Rotation paths and how fast each direction turns (degrees a step):
Each turn is a multiple of 5 degrees from 10 to 175, or 0.
Each row of a path follows its step; steps can be skipped.
Rotation 1:
step 0: [-23   3  20 -17   3  33  -8  18 -12  19  -2 -10  -4 -33  17  12 -10  17
   6  17   7  -6  35  17  -7  -3   5 -33 -40  22  -2  34 -12  12  20   8
  10   2   4   0  -3   7  15 -43  -9   8   2 -14  14 -20  -2  14]
step 1: [  9   3  14  12 -34 -15  32   6  19  23   8 -29 -10   3   8  16   6   9
 -11 -10 -11   9 -25  -1   5 -27  23  -8   3  23  18  -3  24  37 -17  38
   2  25   1  -2  12   4 -16  27 -23  -5  -9  14   1 -28 -13  11]
step 2: [-43 -15   4 -11   5   7 -20 -10  21  26  13  -2 -25   6  13  15  -9   0
 -27  13   6 -15 -20 -10  12  -4 -27   4  -7   8 -14 -13  16  -2 -25 -21
  16  -5 -11   2 -23  -2 -39 -16   8  36 -26 -17 -20  20   8  -4]
step 4: [  8 -13  21  13   6   1  -2   4   9  22  -4   9  18 -20  37 -12 -11  10
   3 -20  13  34   4  10  34  37  -6 -15 -20 -36   3   4  28  -8   2  14
   1  12  -4  11   8   5  -3  -2   9 -13 -13 -13 -28 -12   1  45]
step 6: [-17 -18   8  -5 -40   4  -6  12   9  24  41  16  26  -3   1  19 -18  26
  -1  -3  11 -19  26 -28  -2 -31  16 -23  -2  29   6  11   5   7 -11  25
  -3   0  -6  10  20 -26  -4 -12 -10   3 -16  14 -20  -2 -22  -2]
step 7: [  1  -3   6 -11  -6  -1  -5  -3   2  10  -3 -34 -30 -20  26 -37 -14 -12
  -5  -5 -13  -4 -23 -12  39 -28   7   4  -7  22   3   3  16  29 -33  16
   9  -7  -7 -16 -17  24  -2 -25  -6   1   2 -22   0   0  40   2]
step 8: [  4  17   0 -10   1 -13   5   1  12  27 -12  -8   9  -2   1  42  15   0
 -24  49 -26   9  -7  -5  -4  14  -8 -32   2   7  18   6  38 -24  11  12
   3   0  17   4 -12  27 -33 -16  19  14  -1  -2  -7  15 -12  17]
step 9: [ 26 -34   5  33  20  15 -16   7  18   1  36  -3  14 -11  10  33 -26 -12
  10 -17   8  23   8  11  -1  13 -33  34  10 -12  22 -17  20  16 -26  14
 -12  12   6  -1   2   6 -20   7 -12  -8 -21  -6 -11   3   7 -13]
step 10: [-19  14  32 -12  24  12 -30  -4   0  -1   1   0   3  -8  16  -6 -13  19
  -5  -3   4  21  35  11  13 -21   5 -12 -10  11  -1  18  -3 -12  32 -12
  -2   0 -33 -11  10  20   6 -20  36  -3 -47   7 -24 -19  14  -3]
step 11: [ 13   8   3 -18 -30   7  10  -3  -1   6  29 -11   9  -5   7  14  16  -6
  -6 -20  23   5   4 -31   1  21  30  -3 -38   9  41  14   5  10 -13  42
  13  -4  -6 -19  20   8  -9  -9   6  -6   9  28  27 -15   2  20]
step 12: [ -1  -9   3  14 -41   6 -35  21  21  14   6 -22 -18 -15  22 -22 -35  12
 -11  20  -6  26   3 -18  -1 -17 -10 -23   2  17  -8  -9   5   3 -14   0
  28   3   3   1  -6 -13  -6   7  -3  37  -8 -27   6  13 -22  21]
Speeds:
[  2  -3  -7  -1   0  -9  10   5   4   3   1   5   4  -2  -2  -1   1  -1
   6 -12   6  -5  -4  -7   3   6  -7   1   0  -2  -1   0   6   6  -2  14
   3  -3   4   0   8  -5  -1   3   7   1  -6  -2  -4  -1  -8  -4] | 145
[  5  -2  -2  -1  -7  -7  -7   3  -6  -2   1   0  -3  -3   0  -3   1   2
  -7   2  -5  -5   0  -1   2  -2   8  -6  -4  -1  -5   6  -4   4 -10   2
  -8   1   5   0  11  -6   9  -8  -5  10  -4  -3  10  -5  -7   2] | 60
[-3  5 11  0 -6  4  3  1 -2 -7  9  2  5  3  0 -4  3  9 10  6  7  2 -2  3
  6 -4 -1 -1 -8  2  4 -3 -6  4  2 -1 14 -5  2 -3  3 -2  5  0  0 -6 -4  1
  8  0 -7  2] | 65
[ -3  -1  -7  -1  11  -3  -1  -4  -2   3  -5   1   3  -3   4  -2   8  -1
  -1   6   1  -7   0  -2   4   3   4   1  -6  -3   5   3   0   0   1  -8
   7  -6  -3   0   1   4 -13  -8   3   6   1  10   7  -4  -7 -11] | 130
[  2   5  -4   0   1  -8  -2   9   3   2  -3  -9  -5   1  -8 -10   3   2
  -4   8   2   6   7  -3  -3  -6  -4  -9   7   1  -1  -8   0   7   7  -4
  -1   4   4  -6   6   4   0   0   4  -7  -3   7  -5  -3  -5  -4] | 155
[  8 -12   3  -4   0  -2   2   0   5  -1   1  -1   7   1   6  -3  -2   5
  -3   0   2   3   8  -8   2  -3   5  -1   5  -8   0   0   3  -2  -2   2
  -1   2  -4  -2 -11  -1  -2   7 -14  -8   3  -3   5  -4 -11  -5] | 135
Rotation 2:
step 0: [-29  16 -16   9  -1  28  -4 -30   2 -11 -15  -1  22   6 -34  20 -32 -21
  -6 -27   4   0  -9 -10   0   6  15 -10 -15 -32  19   2  -7 -13  16   6
   9  13 -28  29  11   2  10  22   9  29  -4 -16  -5   7  20 -31]
step 1: [ 26   3  36   1 -25   6  15   3  20   8 -29 -23  19   1  -5   7 -34   7
 -23  18   6  16  15 -18   3   5   4 -26  31  -1  -6   3  40 -15  16   7
  12  11  21  17  16   0 -12 -16 -11  18 -14   0   4   4  33   8]
step 3: [ 20   0   3  11 -35  33   6  19  -8  23 -22 -32  30 -18   0   3 -34  -5
 -21 -15 -16 -17  18  12  -1  -6  -9  -7   6  -9 -15   7   0 -18   8   0
   4  -3   2  38  25   4 -14  42  11  15   3   3   1  -6  13 -19]
step 4: [ 20 -26   4  -1   8   2  -4 -12  24 -35  -2 -10   0   5 -14   5 -26 -19
  14  -3 -28   0 -15 -32  29   7 -13 -40 -12  -4 -11 -20  26  -7  15  23
  -7  18   1  16  33  -1   4  -5  17   7 -30  -9 -24   2   6  14]
step 6: [ 17   1  22  -5 -13  12   0  12  12 -15  -5  11   3 -24   6 -16 -43 -18
   7  -2   4  -3  16 -12  -1  23   3 -23   1 -15   3 -17  46  -7  27   9
  36  37  11   8  36   8  -1  20 -15   0  10  -8  -2  10  19 -16]
step 7: [ -5   7   9  20 -17  13 -14   9   2   8  -3 -17  24   5 -29  21   4   1
  21   9  17 -35   1  -7  32  -2   2 -19   4  18  -2  -4   5 -20  23  37
 -13  22  30  17  15 -15   4   8  23   2 -25  35  -9  20  -5  19]
step 8: [-13  -7   0  22 -14  45 -20  18   1 -24  -5  -4  17   2 -13 -15 -23  -8
  -6 -39   3  -1  -3  14   7   7  -9  -4  -4 -20 -13  11  16  14  18  20
  14   5 -27  26  44   5  -3  32  -1  21   8 -20  12  -7   1 -15]
step 9: [  6   1   5  10   6  15  -3  -7  -5  11 -35 -20  21  -8  -8  19 -13 -34
  20  21 -10   4   1 -14   8  10 -12 -33   8   4  -2 -20  26   7  25   4
  -7   1  21  11  33 -10 -30 -22  -8  19 -34   7 -27  30  20  -6]
step 10: [ -7  36  19   2   4  24 -12 -10  24 -27   4  -2  28   4 -52  25 -11   9
 -18   0  23  -2   0   0  24  -6  -3 -15 -15  -3  15 -12  15   0  23  29
  15   3  -8   9  14 -24   8  21   2   7  11 -34  16   0 -13  12]
step 12: [ 26 -18   9   7 -17  19 -22   2  32 -32  -4 -10  20  27 -33  11 -18  14
   3   4   9  -2   0 -18  25 -17 -14 -28  23   8   0 -21   4  -1  45  22
 -14  12  18  22   4   5 -14  14 -14  -7 -10   9  -6   0   4  17]
step 13: [-35  22  -3   9  10  29   2   9 -17  -9 -26  -1  57   0   8   3 -10  -7
 -20 -26 -20   2 -16 -13   2 -13  -6 -15   1 -14   3   7 -12 -22   1  26
  -3   1  -3  19  47 -23   6  25   4  20  -8  -4  -9  -5   0  -3]
Speeds:
[ 4 -4  4 -1  4 -9  3 -5  7  0  1 -1 -2 12 -2  0  4 -1 -6  0  0 -5 -4  7
  8 -3  5 -6  2 -2 -7 -6  3 -2 -5 10 -4  4 10 -6 -2 -7 -8  0 -5 -4 -5 -3
 -7  6 -5  4] | 135
[  2   3   7   3  -5   3   5  -4   0  -5   6  -5  12   2  -4  -2   0  -3
   2  -5   6  -1   1   8   0   9  -5   0   3   0   1   0 -12  -6 -10   1
   1   1  -5  -2  -5  -4  -2   5  -6  10  13  -2  -2  -5   0   1] | 145
[  9  -1   2   6  -5   4   2   2   0   9 -13   3   2   1   9  -3  -3   1
   2  -2  -4  -8  -5   3  -2   5   7   0  -2  -9   5  -6   3   7  -1  -3
   0   6 -15   0  -6  -2  -6   2  -5  -5  -1  -2   0   1   2  -2] | 135
[ -3   1   0   3  -4   5   0   0  -6  11  -2 -13   8  -5   4  12   0   0
  -5   2   0  -1   0  -1  -4   3  -1   6   8   0   3   7  -1  -5  -6  -1
  -1   0   6  -6  -2  -3 -10  -5   7  -5  -6  10  -1   4  -4   3] | 170
[ -3  -8  -1  -6   0   0  10   2 -11  -2  -3   0  -2   0   0   4   1  -1
   1  -3   2  -1  -4   4   2   5   8   3   2   3   5   2   2   1   1   3
   8 -10   6   0  -1  10  -9  13   1   0  -1  -9  -4   0  11  -1] | 135
[ -9   7  -2  -4  -1   6   0   2  -5   0  -1   4  -3   5  -6   2  -5  -4
  -7  -7  -1  -6   3   4  -9  -4  -2   4  -2 -11 -10   6   3   3  -8  -1
  -8   1   4  -4   0   0   5   9  -4  -2   1  -2   3   4   0 -11] | 135
[  2  -6   6   4   1   0   2  -1  -4  -1   8 -11  -6   6  -5   2   1   0
  -4   4   0  -8  -4   1   1   6   7  -1   0   5  -5   7   0  -9   1  -2
   0   3 -12   6  -2   0  12  -2   6  -5  -7  -4   3   1   2  -8] | 100
[ -3  -1 -10  -9  -2   0  -2  -5   2  -1  -8   4   3   2  -6   2   3   2
   4  -1   6  -2   1   9   8   5  -3   4   0   4   1  -5  -5  -4   2 -13
  -8   7  -1   2  -1   2   0  -4   7  -2   1   2 -10  11   5  -4] | 155
